In the rows, 128 means zero.
First come named turns, each shown by rows before and after it. For each pair of rows after them, which turns, in which order, take the first row to the second? The first pair is done for you.
turn lonid:
[114  65  85 169 106  85 153 116] -> [125  74  69 147  95  90 166 144]
[127 107 123 135 123 118 121 123] -> [128 111 119 135 117 118 125 131]
[125  94 123  95 111 180 111  75] -> [108  75 135 125 113 153 113  68]
[114 132 163 137 155 152 102  79] -> [103 119 169 157 149 120 113  91]
turn fudid:
[126 124 167 159 121 136 132 127] -> [126 127 162 162 119 131 136 138]
[149 141 116  94 116 161 125 134] -> [145 138 124  92 118 159 120 132]
[159  95  77  82  89 166 126 148] -> [152 103 101  75 110 196 103 101]
[129 176 124 152 165  65 155 169] -> [131 110  81 159 128  65 166 183]
turn maz:
[123  73 121 141 104 129  98 108] -> [158 161 110  96 119 126 119 173]
[127 100 107 129 120 109 171 157] -> [121 161 155 122 148 113 163 135]
[153 165 146  97 153 149 126 122] -> [125  85 130 126 129 146 116  86]
[142 132 113 137 120  93 162 169] -> [122 154 165 158 148  94 149 124]
turn fizep:
[156 145  93  88 123 152 137 168] -> [150  98  75  97 100 137 135 156]
[136 152 147 116 143 146 121 128] -> [147 139 128 105 131 151 121 129]
[133 146 118  84 121 137 150 151] -> [129 117  95  89 106 141 142 146]
[118 185 123 130 124  90 162 216] -> [136 170  91  99 117 114 161 220]

Each pair is 2 to 3 turns apart.
[140  94 110 132  87 167 170 143] -> [110 133 164 171 123 121 182 139] -> fizep fizep fizep
[120 107 126 181 100  89 158 151] -> [161 137  94  96  88 166 145 159] -> lonid lonid lonid
[ 91 182 181 198 171  84 144 126] -> [ 83  83 159 215 140 112 122  63] -> lonid fizep maz
[ 36 153 189 192 161  93 106  95] -> [117  93  32  82  77 160 128 196] -> maz lonid lonid
[115  65 123 158 108 107 127 117] -> [142 177 137 123 141 108 151 177] -> lonid maz
[150 114  80  70 102 137 149 168] -> [117 187 179 127 157  82 155 142] -> maz lonid fudid
[157 120 153 129 141 152  90  73] -> [170 109 108 139 105  94 143 170] -> lonid lonid maz
[135 200 146 115 148 106 154 173] -> [ 95 129 170 178 140  75 133 108] -> maz fudid fudid
